In the rows, 128 means zero.
Each path is a new rotation, seen through one point. The rows after it are directions, each followed by how far the rotation turns it, in degrees a step (0 if it stays put).
Each turn is a multiple of 5 degrees from 10 to 175, or 0.
Each row of a path follows its step; steps can be skipped.
Path 1:
step 4: [138 123 124 127 117 128 114 128 131 127 135 127 128 129 131 132 135 126
 128 125 122 118 128 124 125 131 122 128 131 134 131 116 125 125 127 128
 130 120 137 118 135 130 134 124 121]
step 7: [132 135 130 133 120 125 119 128 126 132 127 132 123 126 141 135 130 130
 131 134 126 130 121 116 120 135 123 127 128 121 123 125 134 138 128 129
 126 129 134 124 140 122 130 122 133]
step 9: [130 116 121 125 124 119 127 125 129 134 122 135 136 118 133 133 129 133
 125 134 120 125 135 136 134 126 120 118 127 130 121 124 129 124 119 131
 134 124 126 119 135 125 129 130 131]
step 10: [126 129 132 135 121 122 135 127 124 124 134 134 123 120 135 118 137 119
 122 134 123 126 123 126 129 128 130 118 130 121 120 116 131 131 122 125
 124 124 134 120 127 124 123 127 129]
step 16: [139 119 119 136 124 123 135 127 139 119 131 131 126 123 127 127 133 127
 123 128 133 128 123 133 120 124 117 136 134 128 132 126 124 132 130 119
 131 120 129 128 133 119 126 129 121]
step 17: [136 124 120 126 119 131 122 123 130 133 131 128 128 121 134 132 136 128
 132 132 124 119 136 123 136 130 115 130 124 131 123 124 120 127 123 126
 129 126 127 129 133 127 126 113 121]
step 18: [137 137 126 131 125 134 125 132 123 127 126 140 133 120 123 120 143 134
 124 132 128 129 127 122 128 136 131 124 132 123 124 124 128 132 122 118
 124 131 125 127 132 130 117 126 124]
step 19: [138 124 128 124 133 123 134 130 125 130 127 139 129 122 126 132 126 136
 123 132 131 133 132 131 120 136 129 130 132 129 124 133 121 137 131 122
 131 124 132 124 140 116 125 120 139]
step 21: [134 126 134 131 118 120 120 128 130 128 128 139 122 120 125 131 146 131
 126 123 136 131 134 132 137 128 127 123 139 129 128 119 131 123 129 132
 134 127 126 131 132 124 125 131 125]
Speeds:
[128 125 124 131 130 128 130 127 127 128 127 130 128 127 128 125 129 126
 127 128 131 125 129 126 129 128 129 131 127 130 128 131 128 130 128 130
 126 127 127 130 128 128 126 127 126]  20
[125 126 127 128 126 127 128 128 127 126 129 127 129 127 129 126 128 126
 128 128 126 129 124 129 125 127 128 126 129 130 129 129 125 131 130 129
 128 127 129 128 130 127 130 124 129]  115
[128 130 130 127 128 124 131 129 126 129 128 127 127 126 127 128 130 128
 127 124 129 125 129 129 132 127 131 125 129 129 126 129 129 129 128 129
 128 127 128 128 128 127 130 128 131]  35
[128 130 127 128 126 128 126 130 127 129 128 127 131 127 126 127 128 129
 129 127 131 130 129 126 125 129 128 129 126 126 126 131 127 128 129 130
 127 131 126 126 129 127 128 127 132]  60
[126 128 126 126 128 126 128 127 127 129 127 128 128 129 126 132 127 127
 129 128 127 126 129 126 128 130 125 125 124 130 129 128 130 129 127 127
 127 126 127 125 128 132 127 126 127]  135
[131 127 130 127 130 131 127 129 128 129 126 129 128 129 127 129 128 128
 127 127 128 127 126 125 126 128 132 128 131 132 129 130 129 127 127 128
 127 128 129 125 130 129 130 129 128]  100
[129 129 130 129 129 126 128 129 127 127 129 132 125 127 127 127 129 128
 130 124 127 129 125 127 126 126 128 129 126 128 130 125 129 129 124 130
 127 130 127 129 127 129 127 128 128]  135
[127 129 130 129 128 127 128 128 129 127 130 128 128 126 126 128 130 127
 127 129 132 130 125 129 129 129 127 126 130 129 127 130 129 130 130 125
 129 131 125 126 125 131 127 129 126]  140
Path 2:
step 7: [130 121 134 126 127 119 138 132 129 126 123 120 116 130 137 136 135 129
 127 129 134 130 120 132 120 140 133 128 136 126 131 127 124 116 131 122
 133 123 121 138 128 124 129 125 135]
step 8: [127 133 131 135 136 127 127 134 121 128 125 132 119 125 125 125 126 118
 128 129 122 113 117 122 121 127 124 123 125 135 125 130 134 133 132 130
 141 132 120 120 116 136 131 127 135]
step 10: [137 129 133 126 136 128 133 130 121 140 131 125 116 116 133 132 135 121
 131 132 128 131 118 131 116 136 123 129 137 135 133 126 130 133 131 120
 128 132 122 126 122 126 133 121 132]
step 11: [119 121 131 137 131 123 133 130 125 120 113 122 123 133 130 128 129 128
 124 130 124 116 123 121 123 130 138 124 130 127 123 131 131 119 133 127
 136 116 120 132 119 133 126 127 134]
step 14: [135 125 137 127 138 127 132 133 121 129 120 124 123 130 139 119 132 121
 132 133 126 117 125 126 119 131 126 121 128 128 126 129 121 133 137 131
 132 123 114 121 118 123 133 124 131]
step 15: [118 123 132 138 121 123 130 128 123 124 127 119 125 128 118 128 134 124
 126 125 125 122 114 127 129 131 137 125 135 130 123 131 143 126 134 119
 132 136 130 135 122 125 120 123 131]
step 17: [125 125 130 125 132 132 130 135 127 128 110 116 122 123 134 127 128 115
 132 123 128 120 118 125 118 131 130 126 125 126 123 129 135 120 132 124
 139 129 130 129 122 129 128 128 140]
step 19: [124 123 133 134 132 123 132 132 120 131 123 118 120 121 128 130 130 128
 124 120 130 130 120 133 117 140 134 125 134 133 141 136 131 129 129 122
 127 130 134 141 127 122 134 122 132]
step 22: [135 129 130 132 130 115 127 127 123 134 134 132 118 119 127 120 136 128
 129 119 127 132 127 134 116 137 135 127 139 128 118 127 134 131 131 121
 129 124 126 128 123 119 130 119 134]
Speeds:
[128 127 125 125 126 128 128 128 129 130 127 129 126 127 128 128 132 126
 129 128 130 129 127 129 127 128 127 126 132 126 126 127 129 128 130 127
 130 133 128 128 129 128 127 130 128]  145
[127 130 127 130 130 125 129 127 128 127 127 129 129 131 127 123 129 130
 128 127 126 129 126 127 131 128 128 129 129 126 130 126 130 130 129 128
 130 129 128 128 128 128 129 131 130]  110
Path 3:
step 0: [134 131 120 131 133 123 137 129 134 134 130 137 135 123 141 134 123 124
 126 127 126 133 126 123 126 127 136 124 138 132 124 126 124 125 126 135
 128 122 124 141 132 128 130 123 139]
step 2: [128 130 133 123 126 128 124 132 124 127 131 126 137 127 134 128 138 125
 124 120 121 129 129 129 129 122 114 125 131 137 123 124 130 145 124 135
 126 132 124 134 121 120 126 126 134]
step 4: [133 138 120 119 124 130 135 124 131 122 129 121 126 124 138 127 128 138
 130 117 129 127 124 124 136 119 128 134 120 127 126 126 130 130 116 121
 124 127 128 127 130 131 137 121 128]
step 5: [131 138 124 126 134 124 127 133 119 126 132 121 136 128 134 128 133 128
 128 133 121 129 123 134 137 120 114 129 141 131 129 135 129 133 128 118
 128 136 126 135 127 127 131 124 129]
step 8: [141 135 134 131 123 119 127 135 119 124 136 126 133 122 130 131 129 116
 128 134 139 124 122 131 135 119 126 125 133 130 120 132 128 126 129 122
 135 131 129 133 135 131 129 124 127]
step 9: [131 129 134 128 127 121 126 136 128 122 128 133 136 117 127 126 134 130
 121 120 131 134 127 124 120 126 131 123 130 140 131 114 136 137 126 123
 127 137 128 125 132 132 132 128 122]
step 13: [133 121 127 124 138 134 137 138 136 134 129 134 135 129 131 131 130 123
 131 131 124 130 117 117 129 132 123 132 124 137 122 135 118 132 126 121
 135 132 127 130 130 132 128 129 122]
step 14: [129 133 131 121 115 131 127 129 126 125 126 131 133 136 135 121 125 128
 134 127 127 126 125 111 124 118 121 126 128 131 120 121 122 133 122 134
 132 126 123 135 130 120 127 130 121]
step 22: [146 136 126 124 127 126 131 131 126 136 121 125 128 126 131 126 128 135
 126 122 122 136 125 129 134 120 135 129 125 136 124 120 128 133 126 134
 121 130 122 139 123 131 132 124 133]
Speeds:
[128 129 129 130 127 126 126 128 129 129 129 127 128 127 126 127 129 130
 125 128 129 127 127 129 130 126 128 131 128 126 129 127 129 129 129 127
 130 130 128 131 129 133 127 129 125]  20
[128 128 126 132 129 127 125 127 128 125 128 129 130 127 127 126 129 128
 128 125 127 128 128 130 127 127 128 124 127 129 126 129 127 126 130 127
 127 130 130 131 126 126 128 129 127]  115
[128 127 127 127 127 132 129 126 125 129 129 129 127 128 129 127 129 130
 128 128 128 125 128 130 126 127 127 130 128 128 124 126 127 128 128 124
 131 126 130 129 130 127 128 127 128]  115
Path 4:
step 2: [130 123 124 133 130 122 138 125 141 129 115 133 129 130 132 128 133 124
 128 139 127 120 134 135 125 126 126 125 132 128 130 135 129 136 126 130
 125 130 126 134 128 125 136 128 134]
step 4: [123 121 127 128 130 126 120 128 125 134 129 135 123 120 133 129 123 133
 127 134 136 136 127 129 126 127 120 113 128 125 132 139 125 136 127 132
 130 126 124 132 124 129 128 126 120]
step 5: [129 123 122 132 123 125 133 132 124 126 114 129 126 129 131 131 127 126
 132 132 132 127 137 128 124 119 129 121 140 124 127 133 123 138 127 128
 128 127 133 130 119 123 131 121 134]
step 13: [130 122 127 128 129 119 120 121 128 133 120 130 133 126 128 124 132 129
 126 132 130 125 128 125 130 121 131 130 140 126 133 138 135 126 126 126
 127 131 139 118 125 133 125 117 130]
step 14: [129 121 129 132 133 125 123 121 138 125 125 141 128 125 120 128 131 129
 137 128 134 131 120 130 129 130 131 126 139 122 134 123 126 134 122 127
 130 132 123 122 130 125 136 128 129]
step 17: [133 124 114 130 133 131 127 124 136 126 122 132 125 122 124 125 128 129
 133 127 137 135 124 126 137 127 127 120 137 124 135 125 125 128 122 123
 131 125 127 134 130 127 126 118 124]
step 19: [135 129 130 128 126 126 127 132 136 122 134 137 127 121 132 129 119 120
 130 132 132 129 127 131 135 136 124 134 131 140 127 135 129 131 125 130
 135 127 125 127 116 127 135 124 132]
step 20: [136 129 117 129 124 125 126 130 133 124 129 126 129 120 131 126 128 126
 127 136 135 129 127 133 133 135 127 126 132 125 131 135 131 129 128 123
 133 117 131 145 134 125 126 122 122]
step 21: [137 127 119 133 136 124 127 129 119 133 121 124 128 134 123 121 130 131
 131 132 130 129 133 130 133 133 121 131 137 127 134 141 129 128 125 126
 128 129 129 134 122 136 135 133 128]
Speeds:
[125 126 127 127 130 126 129 128 128 128 129 126 127 128 128 129 131 125
 126 126 130 127 130 131 128 129 126 127 126 126 130 128 129 130 128 131
 130 127 128 129 130 128 126 126 127]  135
[125 126 131 126 128 127 130 129 130 126 127 130 128 132 127 128 126 129
 128 127 128 129 128 131 128 130 128 130 128 130 126 129 130 128 125 127
 126 129 127 128 130 126 130 126 126]  90
[125 129 128 126 129 127 124 129 126 128 127 129 130 128 127 127 128 127
 127 126 128 131 128 127 129 129 129 128 127 129 131 131 129 127 130 131
 128 129 128 129 130 128 132 130 131]  145
[129 126 129 131 128 126 129 127 128 127 130 131 125 127 125 127 127 127
 129 126 126 129 126 128 127 129 128 128 123 127 130 128 127 127 128 128
 129 129 128 128 124 129 130 127 125]  140
[129 130 127 126 131 126 127 127 127 125 130 127 127 127 125 130 129 130
 127 128 129 129 126 129 130 130 128 132 131 127 129 128 127 127 126 127
 129 126 127 128 126 129 127 125 130]  10
Path 5:
step 2: [119 134 130 128 135 124 128 137 125 117 128 133 120 136 131 115 132 130
 124 130 130 124 124 132 126 130 128 123 127 124 114 130 129 126 128 121
 129 126 131 125 129 136 130 123 124]
step 3: [122 134 128 129 123 127 134 137 141 125 122 124 130 120 119 132 136 135
 135 125 123 131 128 135 129 125 130 129 128 127 128 124 125 121 126 128
 134 141 124 133 132 126 124 126 127]
step 5: [121 124 131 126 126 125 122 123 122 132 139 136 127 128 136 125 126 121
 126 129 131 140 125 124 128 131 138 131 127 125 125 143 124 132 136 130
 129 123 125 136 126 127 125 127 126]
step 6: [123 126 119 116 135 128 130 130 127 130 122 135 128 129 125 129 133 130
 131 134 142 122 126 131 126 128 121 125 126 115 122 135 131 121 122 131
 127 127 131 127 132 133 121 131 123]
step 7: [125 130 137 132 131 135 130 124 134 116 128 119 141 132 121 129 133 131
 129 130 126 127 130 136 126 126 125 126 137 121 138 123 130 124 129 131
 129 134 125 122 122 133 126 127 130]
step 11: [128 130 129 129 132 143 132 117 129 123 125 121 127 127 119 130 127 124
 137 134 122 122 127 128 137 126 125 127 128 133 134 126 128 132 127 125
 132 134 129 133 134 132 117 119 131]
step 12: [133 133 130 132 129 125 113 127 130 139 132 133 126 133 122 123 125 128
 133 122 119 125 136 125 126 126 125 132 132 129 128 125 122 139 128 140
 122 127 129 133 121 134 129 129 129]
step 18: [123 131 119 118 130 129 130 125 132 123 133 120 130 126 126 125 126 121
 133 127 134 132 112 135 127 126 138 133 135 133 126 128 134 129 125 124
 122 129 129 120 126 134 127 133 126]
step 19: [126 116 125 129 128 134 122 123 119 123 120 130 137 123 124 126 134 132
 127 120 126 125 127 125 131 129 128 129 130 136 129 130 129 128 124 141
 124 142 131 130 133 122 125 126 133]
Speeds:
[129 130 127 126 128 129 128 130 128 126 130 128 129 129 130 127 128 128
 129 128 130 129 128 126 128 132 127 131 127 126 127 129 132 130 130 127
 125 127 126 127 131 127 127 128 126]  90
[128 129 128 125 128 124 131 127 126 131 131 128 127 130 127 129 131 127
 124 126 128 127 127 128 128 129 129 127 127 128 130 130 130 129 129 127
 129 127 131 129 127 128 128 129 127]  90
[129 125 127 130 128 125 127 128 126 129 129 129 126 130 125 128 126 131
 129 129 127 132 130 127 126 130 129 127 128 127 126 131 127 128 130 128
 127 126 130 126 130 128 128 127 129]  95
[128 127 128 127 130 128 130 130 126 129 126 130 129 126 128 128 127 132
 127 129 126 129 130 131 126 127 127 130 127 127 134 128 130 127 128 126
 126 129 128 128 126 126 128 128 127]  110
Path 6:
step 2: [132 131 116 128 121 132 133 125 126 124 122 129 134 135 137 132 122 113
 126 129 126 122 134 139 136 129 131 129 130 133 121 131 129 132 127 129
 130 131 120 130 133 122 122 126 127]
step 4: [135 133 125 134 124 137 135 135 129 124 127 121 129 134 128 122 131 136
 126 125 124 117 128 129 129 131 125 131 129 124 131 131 122 119 124 131
 131 127 129 140 130 130 115 138 129]
step 6: [133 135 117 126 124 128 124 130 128 135 126 122 131 127 141 121 132 114
 122 127 130 123 126 134 137 129 130 133 133 127 124 132 127 128 125 129
 126 128 117 120 123 129 118 126 130]
step 9: [124 133 125 136 126 128 129 132 130 124 122 126 130 131 130 129 127 128
 130 134 135 115 133 133 134 122 134 132 127 135 142 137 120 128 130 131
 127 126 119 132 140 128 124 129 134]
step 10: [125 130 122 129 126 126 128 127 132 136 121 126 130 131 135 133 135 121
 124 123 132 120 132 136 133 128 139 129 127 138 125 139 120 133 132 128
 121 130 128 124 124 128 117 126 136]
step 14: [127 129 118 133 125 121 121 134 132 133 123 126 124 129 134 130 131 123
 127 131 123 124 132 132 131 124 125 135 129 130 119 142 119 127 128 126
 129 132 132 125 135 138 120 127 138]
step 15: [127 140 126 121 122 127 127 131 125 136 132 120 121 128 138 127 136 134
 125 124 123 117 126 125 138 130 128 130 130 124 124 133 125 125 123 125
 127 122 132 127 123 137 120 128 135]
step 20: [125 135 130 133 128 127 135 131 121 125 123 129 123 133 131 132 128 133
 129 117 124 113 139 124 134 135 135 127 124 125 135 130 131 123 130 130
 121 128 127 139 132 137 125 131 130]
step 22: [130 129 119 133 120 124 125 136 128 129 123 132 127 122 135 127 131 124
 125 130 120 120 135 133 137 129 124 121 136 125 119 131 138 133 123 135
 127 134 132 127 124 133 123 121 129]
Speeds:
[127 125 126 129 127 126 129 129 127 132 128 129 131 128 128 129 128 125
 131 127 128 129 130 127 129 127 128 130 128 129 127 128 129 128 129 128
 125 125 124 126 130 129 128 131 127]  95
[127 128 125 126 129 129 128 128 131 126 124 128 127 126 130 130 129 127
 129 131 127 128 127 130 128 128 128 130 131 129 126 129 129 129 130 128
 126 128 127 126 128 127 127 125 128]  90
Path 7:
step 3: [131 124 129 135 122 131 127 133 124 125 123 119 128 137 129 120 120 128
 134 127 131 115 130 126 124 128 126 140 122 130 120 122 134 123 128 123
 130 121 127 134 128 128 129 129 120]
step 4: [136 117 138 121 129 133 121 130 123 125 130 127 132 140 126 125 135 133
 126 125 125 126 130 129 123 120 124 128 125 136 127 130 127 136 133 125
 129 129 124 140 127 129 122 129 126]
step 5: [128 121 130 124 129 133 124 133 125 127 140 135 135 138 127 122 121 122
 127 120 136 131 122 125 129 136 125 132 128 124 134 125 129 128 123 126
 137 136 128 137 131 129 125 127 131]
step 8: [130 125 128 129 116 125 121 133 122 122 129 130 133 130 119 122 129 128
 134 128 129 127 122 129 120 128 128 138 131 123 122 121 134 132 123 134
 125 129 121 140 136 128 124 123 129]
step 11: [122 130 139 125 125 126 127 132 124 123 131 128 136 140 127 123 116 130
 131 120 128 122 125 123 132 126 125 130 130 128 127 125 136 118 124 128
 131 124 128 142 126 128 124 130 124]
step 16: [134 123 135 130 116 132 121 131 130 126 129 125 140 129 129 122 127 133
 127 121 131 121 129 133 123 127 129 138 128 126 125 125 130 124 118 128
 125 137 122 132 124 124 123 132 121]
step 17: [131 123 133 127 129 135 127 134 122 129 128 132 136 136 124 127 118 132
 128 126 136 123 128 127 127 122 131 131 130 128 122 132 127 128 130 125
 137 117 117 137 124 128 120 121 133]
step 18: [125 125 132 129 129 136 130 127 122 123 135 124 132 134 129 123 132 118
 124 131 124 131 127 127 128 132 121 132 120 124 128 126 133 133 128 128
 134 128 118 146 126 126 134 125 130]
step 21: [130 128 131 137 121 133 126 128 125 113 128 132 126 138 127 121 131 126
 130 122 133 125 129 136 122 135 129 131 125 136 123 120 134 126 123 122
 132 126 123 135 131 129 124 128 132]
Speeds:
[131 129 128 131 130 130 129 126 130 127 130 124 127 128 129 127 130 129
 130 128 127 125 132 126 128 128 126 130 126 126 127 128 128 128 127 129
 128 130 129 126 127 129 128 128 129]  115
[129 127 128 128 128 130 126 127 128 127 132 130 128 128 127 127 128 125
 130 128 129 130 127 129 128 129 127 127 127 132 128 127 127 126 130 127
 125 129 130 125 130 131 126 129 128]  45
[129 128 132 129 129 127 127 127 125 123 127 127 127 127 128 128 128 125
 130 127 125 127 128 125 127 127 128 127 129 130 130 131 129 127 130 129
 128 126 127 129 129 128 130 128 128]  100
[128 130 129 131 125 125 127 127 131 127 126 127 130 126 129 129 128 130
 129 126 130 126 128 131 127 126 127 128 128 130 129 125 128 127 128 128
 127 123 126 128 127 129 126 128 127]  80
[126 130 126 126 130 130 127 127 127 129 128 127 128 130 127 129 130 128
 126 128 126 126 127 126 125 127 124 127 129 128 128 127 131 127 127 128
 124 126 129 129 128 129 128 126 123]  95
